The rows of R fall into 3 groups, and each row is roughly a mix of its group's hidden directions.
R, 87 rows:
[[ 24   0 -12  -4  14  -9   1  24 -15  -7]
 [-16 -10   5   9  -7  28   5 -18   1  17]
 [ -8  -3  -9   9  -2 -26  13 -13 -17 -19]
 [-12 -19   1  20   0 -20   5  -4 -22  -7]
 [  8  19  12 -18  -8  23  -3  -5   1  19]
 [  7   3 -32  14  -6 -20  -2  -8   5  -9]
 [ 20   8 -31   1   2  13   2  -1  14   9]
 [-26  -2  16   5 -10  -5  19  -1  -5 -21]
 [ 25   4 -18  -8   7   7 -18  -4   8  19]
 [ 11   1   8   8 -25  10  10  -4  27  10]
 [-14   3  26   1 -17   1  -8  24   7  -5]
 [-11 -18  15  11  -9  20  21   5  12   4]
 [ 14 -16   8   2  26   1  -4  18 -17   9]
 [ 11   2 -27   1  13   5  11 -26   3   6]
 [  9   4 -15  -6  20 -15  11 -19 -21  -3]
 [-15  19  18  -9 -23   2   6  -1  18  -2]
 [ 28  -2 -13  -3  18   7 -10  10   1  18]
 [-25  -2   8   4  -6  17  -3 -27   2   9]
 [  5  18  21 -11  -7  -2  -3   0   9 -29]
 [-28  -3  24   9 -17  -4   3   8  -4  -1]
 [-12 -13  20   8 -15  12  19   4  21  -1]
 [ 12   4  -3 -10   0  23   4   5  -6  32]
 [ 10 -16  10 -21  15  14 -15   6 -12  14]
 [ -8 -28 -10  22   3  -6   5 -13 -14   3]
 [ 16   9 -10  -3  -3  23  -4  -9  -6  28]
 [-22 -17   5  10   8 -16   5   4  -1 -26]
 [ 11   8  16 -16   3  28  10  14  -8   4]
 [  8 -17 -16  22  13 -15  -4  12 -15   2]
 [ 17  11  17 -13 -14   7  10  18  18   7]
 [  0  16   6 -18  10  23  -9  -8 -21   7]
 [ 17  -5  -6  -6  14 -21  -6   1 -28  -8]
 [  9  13  18 -15 -16   1   6  13  21  15]
 [ -3  13  12   5   1 -28   3  13 -19 -14]
 [ 18 -13   4   0  13 -13 -16  14 -25   1]
 [ -6  22  17 -25  -8  10  -1  11  14  -4]
 [ 26  -3 -28  -1  19   6   0  -1  -1   5]
 [ -3  10 -22  12   2 -16  19 -21  -1 -10]
 [-22 -22  -8  14  -2  -9   6  -4   9  21]
 [  4  10 -14  -3  17  -2 -18 -13 -26 -11]
 [  8  14  -9   6   3 -20  22  11  13 -19]
 [-16 -16  21  -4  -6 -14  -3   9 -20 -14]
 [-24   2  27 -10 -11   3   6  -3  18   5]
 [  7  19  19 -23  -7   2 -13  -3  16  10]
 [-12   5  -3  11 -17 -31  -4  -8   1 -17]
 [-22   0  20   9 -14 -17   5  12  -8 -14]
 [  1  -5 -11 -13   4  34   8 -19  -1   1]
 [ -7  -3 -28  13 -19  12  -9 -12   4  11]
 [ 15  -3 -15  -2   4  23 -13   3   3  26]
 [  5  13 -22   1  12 -11  18 -24  -5  -5]
 [-23 -24  -2  19  -6   2   9 -10  10  11]
 [ -4  15  -1  -4 -17  -7 -15 -23  15  18]
 [ 12   8 -22  14   9 -22  10 -12 -13  -8]
 [-18 -11  12   9  -3 -25  -7  -7 -18 -15]
 [ 26  24   3 -20   1  -5  -8  13  -2  -3]
 [ -7   2  -7   8   8  22  12 -15  17  23]
 [  5  -1  -7 -10  25   7  -1  14 -30  -2]
 [-24   5  19   0 -22  17   3   4   7   9]
 [ -7 -19 -13  -6   8  -7  11 -26 -18  -8]
 [ 15  10  -8 -20   6  27   8  -9  13   5]
 [ 13  30 -11   0   6  10   6  -1  20  12]
 [ 27   1 -18  -6  17  15  -2   6   6  15]
 [ 22   1   2  -1   5  -6   7  23  -3 -27]
 [-23  -5   3   9 -26   1 -19 -11  -4  10]
 [  5 -13  12  15  -7 -13 -17  25 -12  -5]
 [  1   3   4 -23  -2  29  -7 -19   3   9]
 [-23   7  29  -1 -16  -4   9   6   5  -7]
 [ 11  -2 -20 -12  13   6  12 -23  -4 -19]
 [ 13  -1  -8  -8  -2 -25  -6   2 -19 -24]
 [ -2   6  28 -11 -15   7  12  10  21  -3]
 [-21   1  -9  -5   7  -1 -14 -20 -11  24]
 [ 12  -3   4  13 -16 -13   8   7  22 -23]
 [  8  -6 -30  25   1  -4   2  14   0   7]
 [-11   3  -7  20 -17  13   6  -3  28   5]
 [ -2   6  13  -6 -14  21 -11  17  24   6]
 [  6  10  19 -27  -1  12 -14  18   5   1]
 [  9 -10  18 -23   4   9 -20  17  -8   4]
 [ -7   6  26 -12 -16   9  10   6  21   9]
 [-16  -2  31   1 -12  -2 -15  11  -3  14]
 [ 21  -7 -13  10  13  -1 -15  17  -2  22]
 [  2 -20   0  23   2 -20  -5   7 -22  -4]
 [ 25  -7  -5  15 -18   4  14  10  19   4]
 [ -5 -22  -7  17  -6  13  14   0   7  24]
 [-19   6  12  23 -17   3   4  13  18   3]
 [ -7  -5  -8  27 -14  14   2   0  24  10]
 [ 21  -2 -19 -13  21  15   6 -14  -1  -5]
 [ 14  25 -10 -19   6  14   2  -6  18   6]
 [  0 -18  11 -14  19  14  -5 -14 -22  -3]]
Here is one row of each group, with its name. Which group are the others in?
[ -3  -4 -19 -10  -1  17   5 -31  -3 -11]
A
[ -5  11  -4   1 -14  21   3  -1  32   6]
X
[ 25  14  -3 -12  12   2  -5  14 -17 -16]
Y

[  7  -2  -9  -4  17 -24  -2  21 -12 -17]
Y
[  8 -11  20 -11   4   9 -21  23  -8   9]
X
[-13 -19  -9  24   1 -12   2  -7   2 -23]
Y
[ 22  -2 -11   3  20 -27  -4   4  -5  -9]
A
[-19  -7   7   0   2  -1  23 -10 -11 -26]
A
[ 11   6   9  -6 -20  -9   7  10  27  18]
Y
[ 13  20 -21   3  16 -11  14 -17  -4   1]
X
[ -4   7  -9 -29  -1  -3  11 -21  -1 -18]
X
[-21  -7  12   0 -15  -5   7  -3  24  20]
Y
